Each named move below is a turn or a mirror, shown by a few rows before and after it. Which moves, in which order, take the first row of each later pair to the second? The first pair is answered.
move sezup:
[ -4  -1 -19 -19 -12  -2  21  34  14  11   0  13  17  27  -2  -3 -41  27
 -33  -8  -4  -6  17  22   4   4  -1 -21 -14  -5  26 -23  22  27  10 -19
  17 -30   8 -10   2  13   7  23  -1   3   5] -> [-25   8  -8  -2 -13  -3  17  33  19   6  -8   7  16  24  -7  -4 -45  21
 -22 -17   1   0  13  24  14   4  -4 -15 -16  -4  19 -18  22  15  11  -6
  26 -37   1 -12   1  19  -1  31   5  -6  12]
[ 12 -12   8   2   5 -30   7  17 -24  10  24  10   0  -5  -5 -18   6  12
  32  -5  -2  11  -4  43   6 -19 -23   5   3  -9  -3   8  -7  10  19  -2
 -10  20  -3 -31  13 -14  26  -1  37  23  10] -> [ -2  -5  14  11   5 -30   7  17 -20   7  18   7   1  -6  -7 -19   3   9
  37 -10   0  13  -5  44  10 -17 -27   7   1 -10  -6  11  -5   6  18   4
  -7  15  -4 -33  12 -12  23   4  40  17  15]
[ -3 -11 -17  11  18   3   3 -10 -33  -3  12  15   9 -14  11 -12   7  21
  26   3  13   3 -27  10 -13 -12  -2  -9   4  -9  -2  12  -4  -1   9   3
   0   0  -3 -23  14 -11 -14 -10  33  22  -2] -> [-10  -7 -14  17  17   3   3 -11 -33  -3  10  14  10 -14   9 -13   6  17
  28  -1  14   4 -26  12 -10 -12  -3  -6   4 -10  -5  13  -2  -4  10   6
   3  -2  -5 -23  13 -11 -17  -7  35  21   0]
move febi:
[-25  20  24  21   4  -8  -3  -3  -6  -6   1  -9 -16   7   9   2  -2  -2
  11  -5   3   9   1  -8   2  10  11  15   2   1 -22  21  -3 -27  -6  20
  -1   0  -2  -6   6  -1 -16   8  17  -7  10] -> [-28  22  17  16  -4 -12   7  10  -3  -4  11 -10 -15  16  11  -5 -23  -1
  -5  -5   3   2  10   0   3  17   2  14   0  -1 -18   5  12 -10   4  10
   7 -15   3  -9   1   6 -13  16  23  -7  10]
[ 12   6  15   5   1 -19  -1   2   2   9   7 -23 -10   1  35 -15  -4  -2
  12  -3   1   6   8  25  13   9 -13  14  -1  -6  -7  -7  -1 -10   6 -10
 -10  13  14 -12  11 -13  -4  16  14   8  -8] -> [ 13   1  -4  -3  -3 -12   7  20   7   9  14 -13   0   7  24 -16 -22   5
  -5  -5  -3 -11  11  28   7   8 -13   1  -2 -11   8 -20  13  10  15 -15
  -2  -1  15  -7   9  -5  -1  15  12   7  -6]
[ -6   7  -4   3  -7 -14   6   9   2  12  18  -6   1  14  11 -17 -19  -2
  -4   1   1  -8   6  14   6   7 -12   5   1  -5   1 -14   9   7  14  -8
   2 -10   7  -8   0   3   5  11  13   8  -7] -> [ -1  -8 -18  -4  -2   0   4  19  -1   7  17   6  10   8 -11  -6 -15   6
 -12  -1  -6 -17   0   7  -1  -1  -1 -11   1  -6  13 -10  12  14  16  -6
   1 -13   2   2   1   7   7   1   1   6  -7]
[ -9   9  -7 -12  -6  -6  10  13   1  17  20   1 -20  10  38  -6 -11  -2
 -19  13  21 -18   0  19  12  24 -20   4  -7  12 -29 -14   9   8  15   0
  -7 -18  14   1  -7  10   8   7  -8   0  -8] -> [ -4  -6 -25 -20  -1   8   8  25   0  14  19  15  -9   8  16   5 -11   9
 -29  12  16 -29  -4  15   2  13 -11 -15  -6   9 -13  -9  13  18  20   2
  -7 -23  11  11  -5  17  11  -4 -20   1  -9]
move peloz:
[  0   1   6  -1  -3   4  -7  -5  -1   0   3   7  -5 -11  -6   5  -2   7
 -10  -4   3  -8  -2  -8 -15   0   5  -5   8  -6  11  -5  -8 -10  -1   1
  15 -13   5   0  -1   4  -6  -8 -17  -5  -1] -> [ -3   3   7   1  -4   2  -5  -3  -2   1   2   4  -6 -10  -7   4  -5   6
 -10  -4   5  -5  -2  -9 -12   3   4  -3   7  -5   8  -7  -8 -12   0   1
  19 -16   7  -1  -3   5  -6  -7 -17  -7   1]
[-32   9  28   8 -11 -30   7  -9   4  19  11 -17 -17  -3  12  -8  15   4
  18  16  16   6   1  39  25  -1  -8   8   1   6 -21   1   2 -23  11   0
  20  17   3 -27   1 -11  -2 -10  21   7  10] -> [-17 -11  10   0 -11 -30  10  12 -10  22  23   2   0   0 -10  -3  12  22
  15  16   9  -5  -5  52  16 -13  -5 -13   3  -5  -1   2   8   0  26  -7
  14  13  -2 -27   8 -16  14 -22  22  16   9]
[ 12 -13 -18 -11  -4   9 -17 -10   0  -8  -1  10   2  -3   6   0  19  18
  -2  15  -9   4  -7   8 -16  -7  -2 -24  -4  -5   2  11   2   5  11 -21
 -13  30   1   9   2  -9   9 -11  -3   1  -2] -> [-19  16   3  12 -10   4 -14 -21  22 -15 -14 -13 -10   0  25 -14   4  -4
  -1   7   1  12   0   2   0   9 -11   2  -9   1 -17   8   7 -17   3  -9
   1  14   4   6  -6   1 -11  14   6 -15   3]
move Dezi:
[ -1  -4 -10   9  -4 -23  15   0   6   2  21   0  11  -3 -13   1   5  13
  29  -2   2  -3   3   8  -9 -20   0 -14 -27 -24   4  -1 -12 -20  17  -7
  12  -3   4  21 -11   9   2  16   4   5  -2] -> [  3  -6 -19   2  -3 -12  16  -1  14   2  17   1   9  -5  -8   8   8  11
  17   4   1  -8   4  -6 -17 -19   7 -15 -27 -21   8  -8 -10 -20  11 -10
  13  -4  10  29 -12  12  -4  14 -10  -2 -10]
[ -3  -5   3  -3  -2  -4 -14   3 -21 -18   0   1  -3  -7  -6 -10  -7 -13
  10  -4 -10  10   3  14  -5   3  -5  -5  -2   8  10   2   7 -10   7   1
  -9  14  -8  -2   7   2  -4   4   9   8  -6] -> [ -1  -9  -7 -10  -5   2 -11  10 -17 -20   1   6   0  -7  -9  -7 -11 -10
  -4  -1 -13   2   3   9 -13   4   1 -12  -2   9  19  -5  12  -1   7  -2
  -7   8  -6   3   4   7  -3   2   1   7 -10]
[-12  17   2   8  -5  -4  10   6   5   2   7 -10  -3   8   2  -7 -15 -11
  -8  -3   5  -3  11  -3   6  12  -9   2   3 -11   2 -15  10   2   8  -4
   7 -11  -2   3  -1  12   6  16  16  -6   3] -> [ -9  17   0   4  -4  -1   9   2  11   2   4 -10  -9   8   7  -7 -10 -13
 -12  -2   7  -5  15 -10   3  14  -5   3   3  -8   0 -19   8   0   3  -4
   4  -9   3   8  -1  13   1  15  10 -10  -1]
[ -5  12  11  -9 -13  24 -13  -5  10  -7  -6   5   4   6 -23  23  19   6
  -7  18   7   7  -7  -2  -5   8   0  -4   0  -3   8  16  -6  -4   4   8
 -11  22  30  -1   0  -9   0 -14   4 -14 -10] -> [ -8  14  19  -1 -13  17 -13  -4   5  -7  -4   1   6   7 -26  19  18   7
   2  15   6  10 -11   8   1   6  -7  -2   1  -6   6  20  -6  -4   8  12
 -13  23  25  -6   2 -13   3 -13  13  -9  -6]
Pairs:
Between the rows of a pair lie two moves.
[ -8  -5 -13   4  -1  20  -8  22 -14   0  -5   8   8  -3 -23  10  -3   4
   7  -2  -3 -19   3   5   5  -2  14 -22 -12  -5  23  -1  13   2   4  20
  10 -14 -10   8   2  -2  -1 -10  -5  -3   9] -> [ -3  13  14   7  -1   5 -12 -13 -11   4 -12 -11 -16  -4  20   4  18 -14
  17   8   2   3   5  -6   8   9   9  10 -12   9  -4   3  -5 -27 -16  19
   2   6  -1  -1  -2 -12 -11  -4  -4  -5  -1] => peloz then febi
[  4  -6  -8  -4   2   6  -1   9 -17  -5  26   3   5  13  -9   3 -21  22
   0   2   3 -16  -6  11 -22 -18   1  12  -1  -7  19 -13  16  10  27 -13
   0   8   9  -6  10 -21  14 -12  20   4 -14] -> [ -7  14  17   9   9  11 -10 -27  -1 -13   3 -16 -14   4  11   7  -1   3
  11   1  10   1  -7 -11 -15  -9   7  40  -4   8  -5  -2  -1 -30   6   2
   3  18  11  -2   2 -20  -8  -6  10 -12 -16] => febi then peloz
[  0   1  -3   2  -7  -4   1  -1   9   8   1 -10  -1   4   9  -4  -8  -9
 -12   8   1  -1   4  -2  -2   8  -9   5  -5   5  -3 -13   5   2  -2  -6
   4  -8   1   0  -9   7  -2   6   2   5  -4] -> [ 10  -7 -11  -7  -1   5  -3  -3   5   9  -2  -3   0  -2   5   5   4  -5
 -11  11  -2  -2   1 -12 -11   2  -2   0  -2   7   1  -8  -1  -1  -7  -6
  -1  -1   2   3  -7   4  -1  -3  -9   4  -8] => febi then peloz
[  6  13   1   0  -9   2   6 -13  14  -4  -3  -9  -8   9  21  -7  -2 -10
 -20   4  -3  -1   4 -16   0  10   2   8   1  10  -3 -17  -5  -5  -3  -3
  -1  -5  14   1  -3   2 -13   5  -4  -7  -7] -> [-12  12  -3  13 -11   4   9   7  13  -8  -1  -5   4  11  -5  -8 -18  -2
 -17  -8  -1  -6   3  -2   9   6  -1  -2   0   1   7 -14   7   8  12   3
   9 -20   4   0  -3   5 -11   8   6  -8   6] => peloz then sezup
[ 20 -15   5   0  -2  -7   2   5  -1   7  21   0   4  10  -6   0  -8  18
   4  -6  -3  -2   6  14  -3   7  -1 -15   1   2   4 -10   4  26   5 -19
  -4  -6  10 -17  14  -2  19  -6   5  17   2] -> [ 11   4  26  11   0  -2  -5 -24  13   0  -3 -19 -14  -1  17   3  10   1
  13  -6   2  14   6  -9  -1  13   2  10  -3  14 -18   0 -13 -10 -16  -4
  -2   4  12 -14   9   1  -2  -1  -6   4   1] => febi then peloz
[ -6  -9   4   6 -12 -22   7   4  -2   6  21  -5  -5  -3  10  -3 -11  13
  -4  17   2  -4  -3  14   2  16 -12   9  23   2  13  -7   6   5   8  -6
 -11  -6   2  -3  12   7   1 -14  14   1  -5] -> [-28  -5   5  19 -11 -14   4   9   4  -2  13  -3  -1  -7  -6   1 -16  11
   1   8   3  -5  -6  12   5  13 -10   8  22   1  15   2   9  -1  12   9
  -4 -16  -5   2  11  13  -7 -12  12  -7   5] => febi then sezup
[-19   5   8  25   0  19  -9  -3  -1  -2 -17 -14  11 -29   9  -4   5 -19
  -8  -8  -8   9  10  -2  11   8  -6   2  11  -5   1   0  11 -18  -9   0
 -23 -14  -7  25  -9  -6  -6  27  -4  -6  29] -> [ 12 -17 -14   2   0  17  -5  10 -17   9   1   0  17 -23   8  -2   8  -4
 -23   4 -17  -4  12   4  -4   5  -3 -16  16 -11  17  -8  14   9  -3 -18
 -34  -7  -1  25  -1 -14  13  12  -6  12  17] => Dezi then sezup
[ -4  -6  -9 -22  19  10   7   1  -5   3 -16  -8  15 -11   0  -4   1  15
 -18 -12  -6  -4  -1   3  -3  -9  -9 -18   3   4  18  16  14  18   3  19
   5 -10  -1   1   2  -2  -3   4 -20 -30   1] -> [ -5  -5   5 -11  25   4   3 -12 -12   2 -20 -12  12 -16   0  -2  14  14
   0 -12  -3   9  -7   5   2 -13  -9  -8   4   8   7  28   2   3  -2  27
  -1   4  -7  -4   4  -9  -3   1 -16 -26   7] => febi then Dezi
[  5 -18   1   8  15  12  11  10  12  12 -18  15 -22  -2  -7  19  -5 -16
  -8   7   6  -4 -17  -5  -9   6  10 -16   3   8  -4  -8   8   8  -2   5
  17 -24  -5 -11  -5  -9   4  -3  15  -7  -6] -> [  0 -14   4   8  16  11  15   7  15  11 -22  12 -23  -3  -3  18  -5 -19
  -7   9   9  -2 -17  -8  -8  10   8 -11   2   9  -9  -8   7   3  -5   6
  18 -23  -4 -12  -6  -9   2   0  16  -8  -6] => peloz then peloz
[-10 -26  10  -8  -7 -27  -7 -33 -15 -13   4  -9  -5  11  23  -9   9 -19
  32  11  -3  16   8   9  -9 -11  27  17  18   4 -19  28 -20 -26 -28  29
   7  22  36  -4  20  32 -20  14 -13  18  20] -> [-22 -29 -24 -20 -20  -7   9   1   6 -17  11   2   8  17   4  -9 -28 -12
 -10   5  -3 -16  19   2 -16  -4  31  -9  14  -5   7   0  12   6 -14  19
  27 -18  42  12  11  56 -24  19 -21   6  19] => peloz then Dezi
[ -9   9   6  11   3   0 -13  -9   8  -6  -4 -11  -8   0   8 -11  -4 -11
   9  -6   6   4   8  -2  -3   5 -10  12  -4   1 -11  14  -3  -7  -9   8
   9   3  -1   0   2   2  -2   6   0   0  -1] -> [ -1  -9  -9   3   7   4 -13   8  -4  -6   2   5   6  -1 -15  -5  -3   5
   8  -6   0  -3   1   9 -10  -9  -4 -10  -1  -7   4  19  -2  10   1   7
   6   1  -8   2   9  -3   9  -5  -1   6   2] => peloz then febi
[-30   2 -27  13  -7  12  13  12  26  10  15 -11   1  -4  11 -19 -27  -4
 -25  -3 -15 -18  11 -16 -21  19   2   9   4 -11  23 -19  19  18  -8  22
  14 -16   8  25   2  27  -4  -5   0  12   1] -> [-19 -14 -34   7  -3   4   9  21   9  15  25   0  13  -2  -3 -18 -25   7
 -17  -3 -21 -20   5   1 -24  11  -1  -4   7 -17  32 -13  17  32   3  18
   6  -9   3  19  10  16  12 -14   8  24   2] => Dezi then peloz
[ -8   6  -4  -7  -6  12   5   6  13  -7  -4  -6  -4  -4  -4   5 -15  -2
 -16  -2  -3  -9   3  -9   1   4   3  -9  -8   1   6  -5  13   4   1   5
   8 -12   0   6  -7   9  -5   6 -13  -7  -1] -> [ -5  -1  -6  -5  -4   5   6  15   0  -4   5   2   6  -1 -15   4 -17   6
  -9  -4  -2 -10   0   8   3  -1  -3 -18  -4  -4  11  -1  13  14   9   3
   4 -11  -5   2  -3   4   7   1  -3   2   4] => Dezi then peloz
[-19   6  16  20   8   8  -3  -3  -4  -9 -13  -5   3  -9 -11   0  10  -4
  28 -10   5  14 -12  -1   5  -6   9   2  -8   2 -11  22 -10 -14   0  16
   1   7  -9   2   4  -5  -9   1  -1  -7  14] -> [ -4  -5   8  12  10  10  -6   0 -14  -8  -9   2   7 -12 -18   5  19   4
  27  -7   0  11 -16   1  -2 -14  13  -5  -5   0  -5  25 -13  -9   2  12
  -6  13 -12   2   7 -10   0  -9  -5  -1  12] => peloz then peloz
[-20  -8   6  17 -16 -21   3   8 -11   0   7   9   4   5   2  -9 -49 -19
   8  -6  -5  15  19  31  15   8 -17  37  -1 -12  -7 -19  -5  -4  -6  -5
   8 -16  28 -52 -21  -7  16   4  49   7  17] -> [ -3 -38 -38 -14  -5  27   1  25   0 -10  -4  38  20 -10 -32  23 -36  -4
 -29  -2 -17 -11  12  -7 -20  -7  22  -6   1 -12  26 -21   5  14 -10  -3
   8 -24  25 -17 -23   9  12 -24   1  -3  10] => Dezi then febi
[ -1   2 -10   8  14   4   8   0 -28  -5   6   3   1  16 -36  17  17  29
  17 -19  17  -3  -1   6  -1 -14  -1 -23  -5  -1 -12   9 -12  17  11  18
   6  22 -22   3   4 -11   9  -4  24  18  15] -> [  6  -4 -27  -7  11  14  13  10 -21  -7   8   8   1  18 -36  19   9  34
 -10 -15  15 -18   7  -6  -8  -8   6 -34  -6  -1  -1  -5  -1  29  10  12
  11   9 -16  12  -2  -1   8  -5   9  14   7] => febi then Dezi
[ 17 -18 -11 -13  16 -11 -12   6 -26 -20  14  19 -11  16   2 -13  23  34
   4 -25   6 -10  -2 -14  -1  14  -3  14  -1  -1  -3  11 -16  14  19 -15
  17   4 -13  -7  11 -18  19   2   4   0   9] -> [ -1   3   5   2  13 -16 -10  -4 -14 -21   7   4 -22  15  16 -20  19  20
   7 -28  13  -1   1 -18   9  24  -8  31  -4   5 -17  10 -16  -3  12  -6
  23  -1 -10 -11   6 -15   6  16   9  -7  12] => febi then peloz
[ 16  -1  13 -10 -16 -13  16   8   1   7  16   1   9  16  17  12  -5  -4
  -9   7  -1   1  19   3   1  20 -11   8   7   5  -9 -19   8  24  12 -25
   1   2   7  -7   4  -3  20  -8  16  11 -17] -> [-15   4   9   3 -16  -2  17  24  13  -2   5   3  17  14  -8  14 -21  -3
 -10  -9   0  -5  17   6  10  15  -8   2   5  -1  -1 -15  20  25  22 -10
  16 -18  -4  -1  -1   9  11  -2  15   1  -4] => sezup then febi
[  8  -9  -3  -9  -2   0  -2  10   2   3   7   6   3  -2   3  -3  -8   2
 -12  -3  -8  -5   2   5  -7   6   3  -4  -6  -2  11 -10   6  15   3  -9
   2   1   4   4   2   4   7  -1  -1   1  -4] -> [ 12 -11   6  -5   5   3 -10  -3   0   1  -2   5  -1  -8   3   4  11   0
   0  -4 -10   4  -5  -1  -8  -1   9  -1  -6   2   3   3  -7  -3  -7  -1
  -6  14  -1   4   4  -2   4  -7  -7   0  -4] => febi then febi
[ 11 -12  -8 -19   0   5  -5   9  -6   0   5   5   4   5 -17   4   7   8
  -5   2 -11  -3  -7  -4  -7  -4  17 -11   7  -5  14   0   4  11   1   1
  -2   8   5   1   5  -6   9  -7  -9   5  -9] -> [  8  -8   2  -9   3  -2 -11   2 -12   0   4   1   4   2 -15   4  15   6
  11  -1  -8   8 -10   1  -2  -9  12  -2   6  -3   2  10  -6   0   1   5
  -6  18  -2  -6   7 -12   7  -8  -2   9  -5] => febi then Dezi
[ -4   5  -2   0   2  -3   0  15  -4   1  -2   2   3   4 -13  -5  -5   2
   3  -7   3  -1   0  11  10  -1   7  -6  -2   0   0   4   3   6   3  -4
   2  -3  -9  -3  -2   2   3   0   5  -1  10] -> [  0   5   2   1   3  -2  -2  10  -4   0  -7   2   3  -1 -13  -1   3   0
   8  -7   1   2  -2   7  10  -1   9  -4  -1   2  -3  11  -4   0  -1   1
   1   3 -13  -1  -2  -1   0  -2   2   0  12] => febi then febi
[-18  -8   5   2  20  -8 -19  -3 -14  -4   0  10   6  -6  -8 -26   1  12
  14 -15  -3   4  -2   0  -8 -20   8  -3  -8 -18   3   2   3   6  -8  -4
  -6   0   2 -18   7 -13 -10 -16  -1  -5   2] -> [ -5  -9   5  -8  19  -8 -17  -9 -14   0   3  10   1  -7   2 -25   4  13
   7  -9  -5   5   2  -6 -14 -15   8  -2  -7 -14   3  -3   0   7 -13 -13
 -12   6   7 -16   6 -15 -10 -19  -5  -2  -6] => peloz then sezup
[ -3 -12 -24  -8  -2  17  17  10  10   4  -2   0  -3   4   3  -2 -16  10
 -20  -8  -5 -10   7  -2   2   5  15 -10   5  -8  19 -15   6  18 -11  -5
  -6 -21  10  10 -11   6   6   6   0   2   6] -> [  3 -15 -10  -1  12  21   3 -14   3   0 -19  -2  -9  -9   1   9  17   6
   3  -9  -7   7  -7 -13   4  -7  25  -1   6  -1   5  13 -18  -8 -25   8
 -18   3   2  12  -6  -4  -1  -5 -10   0   7] => febi then febi
[ -9   4  -5   6   0   2   6  10   5   2   2  -1   6   3 -16  -3 -15  -2
   1  -4   1  -9   6   5   5   1  -3  -4   0  -3   7  -6  11   3  10   1
  11 -15  -3   3  -5   7  -1  10   3  -8   6] -> [ -6  -2  -1   7  11   9  -6  -2   0  -3  -7   1   5  -4 -23   8   7  -2
  10  -5   1   0  -2  -3   1  -9   6  -4   1   0   3   9  -2 -11   2  10
   6   0 -12   7  -4   3  -3  -1  -8  -7   5] => febi then febi
[  4  -3   1   1  -6 -12  10   5  -9   6  13  -1   0  10   6 -16 -14   7
   4   3  -5  -3   5  21  11   8 -13   0   1   3   2  -7  -4  11  11  -9
  -3  -2   3  -9   3  -5  10   5  22   8   1] -> [ 16 -16 -18 -18  -2  11   9   6   1   1   5   9   3   1  -3   0  -2  12
 -15   7 -10 -13   1  -5  -7   1   8 -16   1   4  16  -8  -2  13   1  -7
  -5  -1   5   7   3   2   6 -11  -7  -1  -6] => Dezi then febi
[ 26 -19  -3   0  19   6  -5  -1 -27   0  -3  16   6 -19 -25  13  28  16
  23   4 -22  -9 -12  10  -4 -25  19 -19   1 -11   9  18 -24   8   4  -7
 -14   7 -22   2  -7 -37  19 -19 -10   3   5] -> [-13  -3  -2  19   5   4   7  25 -14  -2   1  12  15  -7 -42  -3 -15  13
  16 -11 -16 -21  -3  29  14 -17   2 -21  -1 -21  13   5   3  24  26   0
   9 -28 -25  -3 -13 -20  13   6  11  -5  21] => peloz then peloz
[ 19   9  -5 -12  13  -8  -8 -15   9  -6 -11   0  13 -16   0  12  24   8
   4  13  -6   2  -2   2  -1   2  16  -3   3   5 -14  19 -21 -19 -11  -4
 -16   7   8   9  -2  -1  -2   3 -19  -5   1] -> [  7  14   6   4   8 -29  -3  -4  -2  -2   2  -4  19  -7  -3  -5   9   9
  20   7   0   6   2  30  14   3  -2   6   4  -2 -16  19 -15 -13   6  -7
 -13   2   3  -9   0  -7   5  15  10   3  12] => Dezi then febi
[-22   5   9  16   8  -8  -4  -6  -6   1 -14   5   6  -5 -17 -12  -1   0
  21  -8   0  19  -3  -2  17  -8   3   2 -14  -8   8   0   2  -7   2   9
   9  14   4  14  -2   1 -13   9  10 -15  -2] -> [-20   3  -5   8   3  -2   1   6   0   0  -9  10   8   1 -18 -15 -15   3
   2  -8  -1   7   1  -5  11  -8   6  -6 -14 -11  18 -16  14  10   6   3
  17   1   9  20  -4  10 -13  10   7 -16  -4] => febi then Dezi
[  9 -25 -17   1   7   5  13  -2  35   7  -6  14  -4  -2 -34  19  12  27
 -17 -14  10  -1   2  -3 -16  15   6 -25  17  12   3 -20   1   6   4   4
  10  -2  14  19  -3   8  12  -6 -15  10   4] -> [-11 -10   1  22  11   4   5 -15  40   0 -20   3  -8  -9 -37  17  15  18
   1 -22  15  12  -4  -3  -4  16   4 -10  15  17 -12  -6  -7 -16  -2  20
  14  -1   4  15  -3   6   0   0 -10   2  14] => sezup then febi
[ -9   1   0   0  -5   6   0 -11   2   1  -2  13   1 -19  -7   0  12  10
  16   6  -6  -3 -11 -22  -1  -9   4   5   7   4   1  18 -11 -10   9   5
   2  14  -5  10  -5   1  -4  -3   6   2  -1] -> [  4  -6 -11 -12 -11   3   5  -1  -1   6  11  18   3 -12  -2  -1   4  16
   4  11 -10 -11  -6 -18  -8  -9   4  -3   7  -1  11   5  -4   6  13  -8
  -1  13   4  10  -7   1   4  -5   7   7  -8] => peloz then sezup
